The same turns and mirrors carry the whole set onto itself, and each row onto the other rows of its family. Which rows share a family with each named row? Give them in list order.
These 32 rows form 4 families of 8 rows each.
deg: [ 39  11   3  17  11   7   3  15   1  21   7   7   1 -12  16  33  26   3
  10 -17  -6  30   4  10  12   5   5 -38   0  -6  -7 -10   7  -2  27   4]
Vota: [ 41  12  29  -7  -1  16  -2   5 -14  12 -19  23   3  -1  13  17   5  -5
  -5  -2  -1  27  -4  21   6   0  15 -39 -14  -5  -2  -7   5   6  14   9]
tibip: [ 30  -5  -2  15  39  15   8  10   1  -2   3  -7   5 -21   4  23  23  -3
   9   2 -16  14  11  20  16  16 -14 -15 -11 -33 -22 -18  -1  16  21  18]
zomal: [ 30   0   6 -15  22   6  11   4   0  -2  -8  13 -12 -15   1  15  23   5
   5 -11 -24  14  -8  21  -5   3  16 -22 -12 -35   3 -17  -4  11  30  13]
gufa: [ 33  -3  -6   9  43   9   7   8   0   1  13 -10   7 -13   3  23  36   1
   6  -8 -12   9   4  21   2  11 -10 -17  -8 -34 -23 -14  -7  21  14  12]
Bitov: [ 36   6  17  -1  29  17  -5  -8  -6   8  -5   6   2  -1  24  17  30  -8
  10 -11 -24   6   7  28  12 -16  10 -37   7 -21 -15   2 -11  17  12   1]
nadu: [ 46  14  12   7  24  14  -3  -5 -18   7   5   6  23   0  14  29  23 -10
   0  12  12  16   6  15   9   2  -7 -31 -10 -11 -32 -20  -5  20   1   7]
Zeti: [ 45  15  25 -12   7  10  -3   4 -14  18 -12  21   7   5  14  18  19   1
  -8 -11   2  22  -9  22  -9  -5  19 -39 -14  -6  -1  -3   0  12   6   1]
lavok: [ 32   7  13  -8  29  14  -7  -6 -16   8  -3   6   7  -6  26  18  27 -10
  17 -11 -25  10   1  32   9 -19  11 -37  -5 -26 -16  -5  -9  19  15  -1]
manu: [ 35   2   1   9   7   8   1  13   4  21   4   7   6 -15  20  23  18  13
  18 -16  -9  29  -1  16  14  -1   2 -42   1  -7  -2  -9   4   5  23   6]
sif: [ 54  16  29  -6  11  12  -2   3 -13  14 -19  25   9   1  10  11   9  -2
  -1  -2  -2  26  -6  19  -8  -4  15 -36 -16  -6  -7  -3   7   8  12   4]
Vuk: [ 44  11  18  18  22  19  -8  10 -15  17   1   4  22  -1  14  24  16  -8
  -4   2  10  22   9  21  14   9 -11 -33 -10  -2 -27  -3   1  17  -2   6]
Kodiv: [ 34   0   7  -7  15   6   2  16  -3  -1  -9   5 -19 -10   1   9  17   1
   8  -9 -23  17   4  28  -3   9  14 -13 -16 -32   5 -13  10  11  23  13]
mivuk: [ 40   5   8   5  17   8   9  23  -8   6  -3   8   8 -13  -6  22  11   4
 -10   1   9  31  -6  13  -4  28  -4 -19 -29 -18  -9 -22   8  10  16  19]
fos: [ 26  -4  -7  13  29  19   5   7  -9  -2  10 -12   7 -12   4  28  30   6
   3  -3 -11  17   7  18   9  10 -11 -20  -7 -33 -24   3 -13  19  26  14]
gis: [ 36   2   8   2  25  20  -2  -5 -13   4   4   2   7  -4  18  17  28 -15
  10  -7 -29   8   7  23   8 -17  14 -28   3 -24  -9   7  -3  20   8  -1]
Goled: [ 39   9  15  12  28  18   1   0 -11  14   2   9  28  -3  17  30  21  -5
  -8   1   8  20  -3  14  11   2 -11 -42  -7  -7 -31  -7 -10  17   1   7]
Gez: [ 44   4  -5  13   9   8   5  10   3  18  14   4  -4 -10  15  31  27   4
   6 -12 -13  31   0  19  10   8   0 -40  -4  -7  -4  -5   0   4  26  -3]
Vori: [ 35   0  21 -12  32  18   0  -2 -14  -7 -16   8  10  -2   2   6  14  -7
 -10   7  -8   6  -4  31  -4   5  -2 -17 -22 -32 -19 -11 -10  29  -1  16]
Fana: [ 35   0  10   1  30  17  -6  -5 -11   5 -12   7  15   0  26  17  35  -7
  -2 -14 -21   5  -1  29   6 -15  16 -39   2 -19 -19  -2   0  24  11   5]
Sefa: [ 21  -6  -7  10  34  13   6  11  -2   1  13  -8   0 -15   6  27  33   0
   2  -7 -13   8   7  22  13  14  -9 -19  -9 -33 -20 -16  -8  21  16  14]
gal: [ 31   6   9  -8  15   3   0  18  -3   6 -11  11 -14 -16   5   5  24   1
   0 -10 -30  16  -4  25  -3   6  13 -23 -13 -34   6 -11   1  11  29  17]
refu: [ 41   4  -1  19  16   9  -5  13   3  24   7   1   4 -14  15  32  26   4
  10 -11  -8  23   9   9   0   8   0 -46  -7  -8 -10  -6   7  -4  16   4]
bufu: [ 43   5  13  11  29  22   3  -4 -11   9   3   3  24   0  12  35  18  -4
  -2   0  16  20   5  17  11   5 -10 -33 -10  -4 -32  -8  -4  18  -1   3]
Kidi: [ 43   4   9  11  16  11  11  21   1   9  -4  12   4  -9  -9  21  14   6
 -15   2  10  25   0  10  -2  30  -7 -19 -18 -14  -8 -13   7   8  11  23]
pobak: [ 33   3  24 -13  27  17   9   1 -17  -9 -14  12   8   0   2   6  14  -8
  -9   2  -7  11  -8  33   7   2   5  -8 -15 -31 -15 -12 -11  30  10  15]
kogiv: [ 38   8  21  -6  37  17   5   1 -18  -6 -12   7   4   1  -4  18  22 -16
 -17   4  -5   7   1  25  -6  10   3 -13 -24 -31 -22 -11  -5  23   5  15]
vekir: [ 30  -3  12  -4  19  11   8  20   5   7 -12   9 -13 -15   4   9  17   6
   1 -20 -25  19  -7  26  -2   9  10 -22 -14 -28   9  -1   3   7  26  13]
gonud: [ 48  14  28  -9  15   7   0   5  -6  17 -18  27   2  -2  10  11   9  -9
  -1  -6  -2  19  -6  22  -1   2  15 -36 -16  -6  -1 -21  11   9   0   6]
siza: [ 37  10  14   4  13   7   9  20  -2   9   5   8  -4 -14  -8  23   5   3
   1   5   6  31   0  11   3  24 -14 -14 -25 -19  -7 -17  -2   5  18  15]
voke: [ 30   5  26  -9  37  16   1   4 -16  -4 -22  11  15  -5   1   9  13  -7
  -6   3  -2   5   1  23  -2   3   5 -15 -18 -32 -19 -15  -2  26   1  22]
tuve: [ 37   9  16   2  19   6   7  19   0  10 -12  15   5  -9  -2  23  13  12
 -11  -3  15  27  -7  18   0  27 -10 -28 -26 -14 -13 -27   3   8  16  21]

Which other rows belong to the same family as gis? tibip, nadu, Zeti, refu, pobak, vekir, tuve
Which other rows belong to the same family as Goled? Vota, gufa, lavok, Kodiv, Gez, Kidi, voke

The same turns and mirrors carry the whole set onto itself, and each row onto the other rows of its family. Which rows share a family with each named row? Give them in list order.
These 32 rows form 4 families of 8 rows each.
Kam: [ 16  -7  10 -14   5   2   6  -4   4 -18   1  -8  11 -14  -2   6 -15  -9
  -4  -3]
lil: [  8  -5   9 -12   7   0   9  -4  -1 -20  -4  -9   8 -14  -4  13 -16 -10
  -4   5]
Zol: [ -1   5  10   2  -5 -10  -1  12   8   6 -11 -10 -12 -19  -9  11  -9   5
  -7  -9]
vilo: [ 12   0   0   8   1  -2  11  -2   0   0   5 -11 -10   2  18  17  -6  14
  10  -4]
fav: [ 15  -3  16  -9   8   2   8  -2   1 -17   0  -9   4 -14  -3   4 -15 -10
  -4   0]
Zila: [-13   2   2  -7  -8  -3  -6   2   5  -4 -10  10  14   0 -19 -15  -8 -16
  -9   3]
lov: [  0  -4  -8  -2  -2   5   6 -12  -4 -10   6   8  15  22   7  -9  -4  -7
   9   9]
fogog: [  3 -12 -11  -6  -3   4   5 -10  -4  -7   3   4  14  19   2  -4  -1  -4
   7  18]
doru: [ 17  -4  13  -9   7   1   4  -3  -1 -23  -5 -10   3  -7   0   8 -14 -13
   2   5]
sato: [ -9   7  -7  12 -13  -5  -4   3   5  17  -2   7  -5  18   3 -11   3   8
   6  -4]
kegaf: [-15  -5  -6 -14   8  -7   4  -8   5   4 -15   1  -6  -2  11   9  10  -8
  -4  -4]
Midub: [ 8 -3  5  4  4 -6 13 -3  1  4 11 -9 -7  2 17 14 -4 17  8  3]
tosuz: [ 15   6   8  14 -14   3   1   7   0  -7  10  -3   9   5 -12  -8 -23   6
   6   5]
papul: [-16   5 -14   9 -15  -7  -3   2   3  14  -6   8   0  17   1  -2   1   7
   5   0]
Tige: [ -9   5  -4  -4 -11   1  -7   3   3  -7 -16   7  11   1 -18 -12  -9 -20
  -7  -3]
maled: [-13   7   4  -4 -12  -9  -4   2   3  -6 -10   3  16   3 -20  -8 -13 -19
  -6   0]
dif: [  9   7   4  13 -16   7  -2  13  -1 -10   7  -8   4   7  -9  -5 -20  14
   6   3]
zul: [-17   6 -11   9 -14  -5   1   3   6  20   0   9   0  10  -1  -6   1  11
   1  -4]
par: [ 15   4  10  14 -16   3  -6   8  -6  -6  10  -1   1   6 -10  -8 -19   8
  -2   6]
Roko: [-10  -3  -7 -13  12 -10  14 -11   8   3 -11   3   2  -2  11  10   8  -7
  -6  -3]
muzir: [ -3   8   8   9  -1 -14   3  11   9   9  -9  -7 -12 -13  -8   9 -11   4
  -3 -16]
Zap: [-16  -3  -8 -13   9  -8  12  -8  11   3 -15   0   2  -3   9   9   6 -10
   3  -5]
lilob: [-10  -6  -3 -13   9 -12   8 -13   6   7 -12   6  -2  -4   9   6   7 -16
  -4  -3]
Vovo: [  9  -7   2   9  -1   1  13  -3  -5   3   8  -6 -10   2  16  12  -6  19
   7   5]
zep: [  9   5   8  14 -19   7  -9  11  -3  -5   6  -4   1   6 -13  -8 -21   4
   7   3]
pir: [  2  -9  -5  -5  -2   4   4 -14  -6  -5   3   3  10  19  11  -6  -7  -9
  11  18]
doku: [ -3  10   7   5  -5  -8   1  13  10   2  -8  -5  -8 -16 -12   8  -6   6
  -9 -18]
gem: [ 12  -5  -2   4   5   4   9  -3   1   3   5  -3 -12   0  19  10   0  17
   8   0]
sorut: [-16   9  -8  14 -11  -7  -1   4   1  15  -6   7  -8  16  -1  -5   1   6
   6   3]
Kelo: [-10   9  -1  -8  -6  -6  -8   4   9  -7 -13   4  13   1 -18 -10  -6 -21
  -6  -5]
Mos: [ -4  13  13   7  -3 -10   0   9   9   4  -7  -6 -11 -16  -4   6 -13   2
  -6 -19]
fepo: [  3  -7  -7  -9  -5  10   3 -11  -5 -13   4   6  15  17   7  -7  -3  -6
   6  16]

Which other rows belong to the same family as vilo? lil, Zila, sato, kegaf, tosuz, pir, doku
Which other rows belong to the same family as zul? Zol, lov, doru, maled, dif, lilob, gem
Which other rows belong to the same family as fepo? fav, papul, Roko, muzir, Vovo, zep, Kelo

The same turns and mirrors carry the whole set onto itself, and each row onto the other rows of its family. Which rows share a family with each named row? Give them in list order.
These 30 rows form 5 families of 6 rows each.
veba: [-15  -2   9   3  -4  -4   8   5  -9 -21   0 -11   0  10   5  -7   0  -9
  -3  -4   3  -2  -3  26  -9  -5   0  -5  -3 -13  -3  12  -2   1  13  -9
   1  14   9  -9 -15  14]
bevi: [-12   8  10  -7  -9  -2  -1  -9  11  -5   2 -11  -2  11 -13   0  -4   2
  -2  -3   7  14  11  19  -3 -12 -14  -4  -9  -3   2   3  -5   8  10  -8
   3  -4  11 -13 -23   3]
duko: [  8  -5  -2  13  13  12   2   3   1   7  -4   4   0  -5  19  -6  14   8
   4 -15  -3  -5   0 -25 -13  11  11  -4   3 -12 -10  -9   6 -10   6  -5
   0  -5   7 -11  11   4]
Kiv: [ 12 -10  -4  10  16  15  12   8  -3   7  -7  10   1   3  19   4  10   7
   6 -18  -8 -13  -1 -21  -4  14   1   3   1  -1  -6  -4  15   1   2  -2
   2   5   5  -7  11   7]
lar: [ -1   4   1  -8  -2   7  -2   1  -2 -17   5 -10  -6   3  -8   3 -21 -15
  -2  15   6  -1  17  29   8   7  -3   1   3   5  -7   7  -1  11   5   5
   3   7 -12  -2 -15   0]
sirar: [  7  11  -4  -1   3  10  -1  -8   2 -25   7  -7  -2   2   0   5 -20 -10
  -6  14   8   5   7  31   3   3   0  -3   6   1  -6   8 -12  -1   4   3
   7   9   0  -5 -18  -5]
ganip: [  5   0  -7   0  18  -2  -5  -8   0  10   2   6   7  -8   2   3   6  11
   1 -11  -4   5   2 -19 -10   1  -4   1 -25   1  -1 -10  14  -1 -14  -6
  -5 -16   8   4  10 -13]
Tasun: [ 12   0  -7  -2  12   2   1  -1   2  12   2   1  10  -6   6   4   5  15
   6 -17  -1   1   5 -23  -7  -3   0   1 -15  11  -3 -20  21   3 -10   0
  -6 -10  11  -1   7  -1]
Feti: [-13   9   7  -7  -6 -14   1  -7  -2  -7   6 -17  -2   7 -17  -5 -13   9
   0   1  10   5  15  20  -5 -11  -4   0  -7   1  -4  -2  10   3   4   0
   6   2   8  -7 -23   5]
fibe: [  9   6 -16   2   8   7  -5 -13   9  11  -2   5   9  -7  10   4   5  19
  12  -9  -4   6   1 -17 -10  -7  -3  -2 -18   4   0 -11  17   2 -13   5
  -2  -8   5  -5  11  -3]
tuto: [-13   3  12  -6  -9  -9   0  -9   3 -10   7 -11  -9  11 -13   3  -4   5
   2   2   1   9  16  25  -2  -8 -12  -6 -13   3   1  -6  -7   9  -1 -11
   7   5  10  -1 -15  -7]
sop: [-13  -8  17   0  -5  -9   7   8  -5 -20   8  -4  -8  20   3  -9   5  -3
  10   2  -1  -2   0  22  -6  -8  -3   0   1  -4   1  -4  -8   1  10  -6
   7  20   5  -5 -12   4]
toget: [ -3  -2  14   0  -9  -4   5   7   1 -21   3   0   0  12   6  -7   1  -4
   7   3   5  -2  -1  21  -4  -7  -6   5   8  -6   0   9  -8   3  23  -1
  -2  17   1 -10 -16  14]
Lubo: [ 14  -7  -8  11  14  15  -1   2   7   3  -9   9   1  -4  23  -3  13  12
  12 -14  -5  -6  -6 -18 -12   3   1  -2   0  -4  -5  -4  13  -2  -2  -2
   4   9   3 -12  15   8]
loz: [ 15   6 -17   5   8  23   0  -9   6  -1  -7  20   1 -10  18   8  -6   5
   4  -1  -4  -3   0 -12   2  16  -4  -2  -4   5  -5  -6   6   2 -12  10
   3  -2 -10   0  20  -4]
Fika: [  9  -3 -10   3  13   9   0  -3  -3  -2  -4  20   5 -13  14   9  -8   2
  -2   2  -4  -9   3 -13   1  23   1   5  -4   3 -11  -5   2  -3  -8   1
  -3  -6  -6  10  23 -13]
pez: [ -1   2   1   2   2   1   6   4   0 -22   5  -9   1  12   8  -6  -3  -4
   3   0   0   2  -5  26 -11 -10   6  -2   6 -10  -4  12  -9  -5  14  -5
   5  18   4 -15 -22  10]
mok: [ 11   6 -11  10   6   0  -4 -14   1  14   5   2  11 -14   7   1  10  10
   4  -3   0  -2  10 -22  -6  -5   6  -2 -17   0  -3 -12  13  -1  -8   9
 -13 -11   9   3   6  -8]
mota: [ -6  13  -3  -2  -3  -7   3 -15   5 -10   7 -13   4   8 -10  -3 -12   6
  -6  -1   6  12   5  24  -6 -16  -4  -6  -9  -3   1   2  -6  -4   1  -1
   6   3  12 -10 -28   0]
dis: [ -5  10   7  -5  -2  11  -4  -7   2 -22   6  -4  -2   8  -4   8 -16 -13
   4  22  16   6   8  22   6   4  -9   7   9   0  -6   3  -5   4  11   6
   4   2   4  -5 -12  -8]
rira: [  7  -8  -5   2  16   8   2   9   3   8 -11   7  -6   0  18  -6  13   2
  -5 -11   2  -9  -3 -23  -8  14  21   0  -2  -8 -15  -5  12  -5  -1   4
   0   4   2   0   9   6]
Lak: [  8 -19  -3  11  18   2   1   8   0   7  -7  10   5  -4  16  -6  15   2
   1 -17 -10 -13  -5 -18  -8   6   3   0  -6  -6  -6  -1   7  -3  -1  -9
  -3   6   2  -3  15   2]
sopof: [-10  -2   6  -6  -1   8   1   0  -3 -21   8  -6 -10  13  -1   8 -12 -12
   8  19   3   3  11  27   6   8  -4   2   4   1  -6  -3 -12   7   5  -4
   9   9   0  -1  -5 -13]
kunev: [ -9  -1  12  -2   2   1   7  14  -8 -18   4 -10  -9  17   0  -9  -3 -10
   4  -1   1  -1   1  21  -8   0   2   1   4 -10  -4   8   6   0  15  -3
   9  13  -4 -15 -19  15]
Roso: [ 19   5 -12  10   8  19   4  -4  -4   4   1  17  -2 -11  17   7   1   1
  -4  -2  -6  -2   6 -15   4  23   3  -4  -8  -1  -1   0  -2   2  -2   6
  -8 -10 -13   4  13  -4]
nit: [ 14   7  -9   0   7  21   7  -1  -1   2  -3  18   6 -11  13  16  -6   0
   2  -4  -7  -9   9 -12   1  16  -1   0 -11  10  -9 -10  13   6 -10   7
  -6  -7  -6   7  16  -6]
dok: [ 10   4  -7  -2  13  -3  -4  -5   3  15  -3   2  -1  -7   6   1  14  12
  -4  -8   3   0   6 -21 -10   0  13   0 -24  -2  -7  -5  21   2 -12   7
 -10  -4   8   9   2  -2]
suro: [-14   5  -1  -3  -2  -9   0 -13  -6 -11   6 -22   0   8 -11  -1 -13   2
  -9   1  14  13   7  23   3  -4  -9  -4 -10  -1   3   3  -1   4   2  -6
   3  -2  16  -4 -19   0]
bilo: [ 12   6 -15  -6  12  13   1  -1   0   8  -6  12  -7  -6  13  10  -2   5
  -8   0   0   1   6 -15   3  25  14   3 -13   0 -10   1   7   3  -8   9
  -6  -8 -10  11  11  -5]
Fada: [ -4   3   2  -6  -2   6  -3   1  -9 -30   6 -12   0   1   3   2 -18 -17
  -7  13  13   4   3  30   6   8  -1  -3   4   3  -5   4  -9   3   8  -1
  -1   6  -1   1  -9   2]

Which other rows belong to the same family as fibe? sirar, Lubo, loz, pez, mota
Which other rows belong to the same family as Fika? lar, ganip, Feti, Lak, kunev
Which other rows belong to the same family as toget? bevi, duko, mok, dis, Roso
Which other rows belong to the same family as nit? veba, Kiv, Tasun, suro, Fada

